A single turn carries every row of the set below to another of its rows. Some are shown first; where does it send the rows asked next?
z_669: [-24   3  34  19  35  -4  21   0   3  16   1  11 -10  12  44   3  11  -6
 -30   6  32  15 -15  17  37  11  20   4  -3 -11   1  20  25  -2  35  19
 -27  20  24   7  -4  21]
z_540: [-27 -11  16   2  46  39  32  -7  16  11  33  17   6 -22  19 -24   5 -20
 -11   4  11  -6 -32  10 -22   1 -12  17  26  11  12  22  -2 -45  11  45
  -7  25  20  21   1   6]
z_81: [-30  23  28  11  27   8  32   6  12  30  19  19 -16   5   6  -6  16 -22
 -15  -4  22  -1 -33   1 -33   8  -5 -25  28  10  26  64  11  18   8  15
 -18  14  -9 -10 -13  -1]
z_281: [-26  14   3   0   6   7  41  26  22  15  23  36  -4  -7  44  20 -14 -14
  -4  -3 -19  14 -34 -25   6  13   9  -5  18 -28  42  13   8 -19  21  39
   0  14 -16  15  20  16]
z_675: [-16  21  10 -10  32  -7   5  19 -18  38  12  28 -26  -7  23 -29 -34 -18
 -10  -2  -9  19 -29 -15 -22  15  -6  -2 -15  15   5  24  27 -31  21  32
   4 -13  11 -14  -1   9]
z_146: [-27   0  -7 -16  13  25  12  -3   4  19  -4  58  13 -14  19 -24 -32 -37
 -19   5   2 -10 -28 -29 -16  19 -22 -18  18  -2  15  31 -26 -45  -5  22
   1  10   9   9 -30  17]
z_665: [-31 -24  27  26  27   1  27  -1  -2  -3 -16  19 -18  -6  51   3  -6 -24
 -20  27  40   9  -2  -1  19  10  13 -11  -1   7 -11  24  15 -15  29   8
 -15  28  33   6 -10  16]
z_852: [-32  12  26   9  33  22  26  21  -6  -5  31  41  -4 -20  20  -8 -14 -32
 -24 -13   0 -19 -34 -28  34 -12  30 -13  -9  -3  15  34   0 -25 -10  50
 -16  27   6  -8 -18  25]
z_951: [-16   3  10  -2  14   1  16  13 -12  11  12  -6  10  17  15 -23 -11 -22
 -33   6  34  -7 -31 -16  13  -6  -4 -28  16 -32   4  24  17 -18 -14  33
  17  14   8   6  12  49]
z_357: [ 14  22 -17   0  35 -15  26  -9  10  -9  -6  14   1   9  22 -20   4  -5
 -26  -8   8   2 -17 -21  -4  28  16 -12  29 -10  34  43  19 -25  15   8
  13  18  32  24  12   3]
z_204: [-56  -1  18   7   7  14  27   3   6 -11 -16  20 -47 -26  26  -8   0  -9
 -38   4  20  25 -19   7  -8  15  27 -31  15 -11  15  20  48 -15  -6  18
  -8 -15  25  -2   1  26]
z_14: [ -8   9  23  25  19  -4  13   1  -3  -7  -5   5 -30  19  56 -27  -6 -47
  -1 -22   3  -4 -18  12  -9  15   5   4   8 -12   7  50 -11 -19   0  10
  -8  43   0   9  -6  19]
z_722: [-22  -7  18  -9  48  36  36  -8  39   2  15  17 -15 -27   3 -31 -15   2
 -29   9  -1  -4 -28   6 -35   8 -13  -4  19 -20  -7  31  -6 -43  -3  26
  -2  21  16  21  -6  20]
z_579: [ -9 -32   3  12 -18  29 -11  10   5 -21 -17  20  -6 -29  36 -14 -15 -24
 -29  15   2   6 -11  -2   7  21  30 -10   3 -27  10  15  10 -40  14  15
 -15  32  -3  27  -8  19]
z_767: [-36   8  10   0  25  23  12  27  22  27 -21  28 -35  -6  22  11  -9 -15
  -7 -17  10   8 -15  -9  -1  35  -5 -15  22  24   9  35  -9 -31  30  22
 -29  10   8   9 -21 -34]
z_296: [-15  13   0  26 -13   6   2  14   8  -4 -13   9 -18 -31 -11  10 -17 -19
 -50   9   2   7 -17   5   4 -15  11 -25  11  -7  36  27 -22 -13   5   4
 -17  11  -6  -1   4   0]
z_158: [-36   9  23 -10 -33 -13  -6  10 -11  -8   0  34 -24  -1  12 -10 -19 -16
 -35  27  -5  27 -14  10   8  29  15 -43   0 -25  -6  40  19  -9   6  25
 -10  22   2  13   2  37]
z_674: [ -4  11  10   0  42  14   2 -18  13  24  20  40  -3   5  38  -4 -40 -17
 -26  -7  -6   8 -18  27  -1  -8  15 -39  11   6  14  56  15 -17   8  19
 -22  -6  25   5  24  22]
z_884: [-18  -3   5 -28  -2   4  24  16  -2   9  -5 -16  -4  12  12 -18  -1 -22
 -26  14  25   5 -36   0 -14  23 -16 -28  21 -35  -3  22  14 -27   7  32
  15  -2  11   5  19  27]
z_507: [-37  -1  18  -1   8  10  -5  21 -26  16  30  32  -5   9  35  -5   2 -54
 -25  -8  12  31 -35  19  10  -2  20 -11  27  21  23  42   2 -33   0  53
 -15  22  15   2  -3  18]
z_497: [-25   2   1  21  -2  14  26  12  16 -12 -10  12  -3 -18   0  12  -7 -19
 -41 -16   9  -9   0  12  27   0  -5 -20  23 -11  30  36 -39  -3   8  19
  -3  25   6  19  12  15]
z_289: [-53  -4  23   8  17 -19  -2  11   1   8  11  30 -13  -6  12  -9  17  -9
 -20  -5  24  14 -20 -31   7  41 -24 -17 -11  -6  23   5  -8 -24   7  20
  -9  36 -18  23 -29  16]
z_500: [ -7   0  12  16  53  -1   0  -8  32   6  12  12  -9 -24  26  -2 -12 -33
 -30  -8  -1   5  -1 -22 -13  22 -27  -3  44 -19  23  33  20 -15  30  24
   9 -12   0  12  -4  25]
z_503: [-23  -8  22   1  21  28  -5 -16  28   7 -10  16  -7 -30   5 -24 -22 -31
 -35  -4  22  21 -10  32 -11  31   5 -25  20 -10 -33  38  28  -5   1   8
  -2  13  22 -11 -12   7]
z_944: [-44  12  19   4  23  17  28  13  16  23   6  41 -10 -12  -7  16  17   0
 -48   4  23  12 -24   1 -30  22  11 -33  14  18  35  52  26   4  25  22
 -17  16  -6  -8 -12   4]
z_569: [  0 -21  26  15  16  -7   0   8  23  26  23  14  -6 -24  12 -21  -6 -20
   3  22  28  39 -16 -40  -2  19  21 -12   6   1   6  34 -11  -7  13  27
  -5  57  -5   2 -10  16]
z_563: [-33   3  34  -7  12  15  31  -5  17 -12  23  47 -23 -51  12 -13  -4 -20
 -16  15 -23  22 -22   7 -28  22  14  -6 -15  -9  -2  30  10 -15  21  31
 -47  24   8   6 -16   2]
z_251: [-27   8   7  -4  -2  19  39  19  17   2  12  54  -2 -11  43  -6 -14  -5
  -2  -2 -23  26 -49   0  11   2  22 -19 -10 -16  11   8  11 -24  20  42
   1  33  -4  15  21  -6]
z_266: [-17 -13  22   2  21  25  -2  -3  18   7  14  40  -3  -7  24 -18   2 -31
 -19  20  13  18 -26 -26 -42  21  19 -44   6  -8  -9  32  54 -13  12  30
 -29  35   7  -5 -20   5]
z_214: [-34  11  -5   3  31   1  21  10   5  13   1  46 -11 -10  21  -4 -32   0
 -43 -24 -13  37   2  -8   7  18   7  -3 -11  -9   7  -2   1 -49   5  41
  13  22  30  13   4  30]
z_666: [ -6   5   7  -4  23  -2   0  33  28  23 -24  22 -34   1  10   1 -18 -19
 -36 -39  19  32 -18 -16  16   8  -1 -37  -4 -19  15  39  -3  -3 -14   0
 -16  29   7  -6 -17  14]
z_609: [-41  23   3  -6  42   8   8  13  12  -6  18  40 -22  -5   5   4 -16 -29
 -44  18  12  22 -52  14  23  -1 -26  -3  24  -5  34  41  28  -1  11  31
  -4   3  23  20 -20  -2]
z_41: [-26  -9   8 -13   4   1   7  17  19  -7  23  14 -19 -61 -10 -16 -33 -12
 -16   8   2  26 -13 -22 -25  20  22 -32  13   5  20  43   7 -28 -10  34
  -9  17  -2  11  13 -12]
z_129: [ -5   6  12  15  32  -7  -6  11  22  17  38  24  -6 -14   0   0 -38 -25
   5  30  15  21 -27 -23  17  11  -8   0   8   5  15  38 -11 -10  18  30
 -13  59  -4  20  -5   7]
z_448: [-28   6   0  -6 -11  14  39  34  15 -10 -13  14  -7 -28   8 -21 -18 -14
 -11   9  16  20 -29 -21 -12  36  19   0  24 -33 -10  22  19 -12  12  16
  10  36  -9  14 -14 -14]
z_243: [-22   0  20  11  29  18  24   9  20  -6   9  29  -3  10  21 -16  -1 -39
   3 -30   8   0   5 -25   1  31  -6 -25  13  -7  -9  49  -8   2  34  64
  -6  44   8  10   5  28]
z_51: [-20  -6  15  12  33  -8 -11   1 -11  -4  -4  31 -24  -2   6 -46   7 -11
 -25  -3  19  19 -15   0   6 -14 -18 -27 -14  13   0  24 -10 -13  26  16
 -37  17  30  22 -14  -7]
z_161: [-21  32  17 -15  28 -11   1   1  13  15  29   6   9 -16  -4 -11  -3   3
 -45  -8   4  14 -32   3  38  22  20  -7  13 -26  29  34  -4 -18   1  38
 -19  -4  -1  12 -14 -13]
z_926: [-18 -11  21 -24   6   9  23  13   4  25 -11  39  13   7  45 -35  23 -18
 -51 -25  -5  12 -23 -12 -11  -6  -6 -17  12 -24   3  21   6 -27   8  23
   3   2  25 -13 -15   4]
z_227: [-30   6  17  -2  28  15  -5  -9   2  28  20  48   2  -8  41  -9 -53 -28
 -15   1   5  24 -28  26  -4   7  12 -45  -6 -12  -9  40  17 -19   6  30
 -23  -4 -16   4   3  28]

z_500 goes to z_609
z_158 goes to z_579
z_767 goes to z_675
And these:
z_722 goes to z_944
z_674 goes to z_669

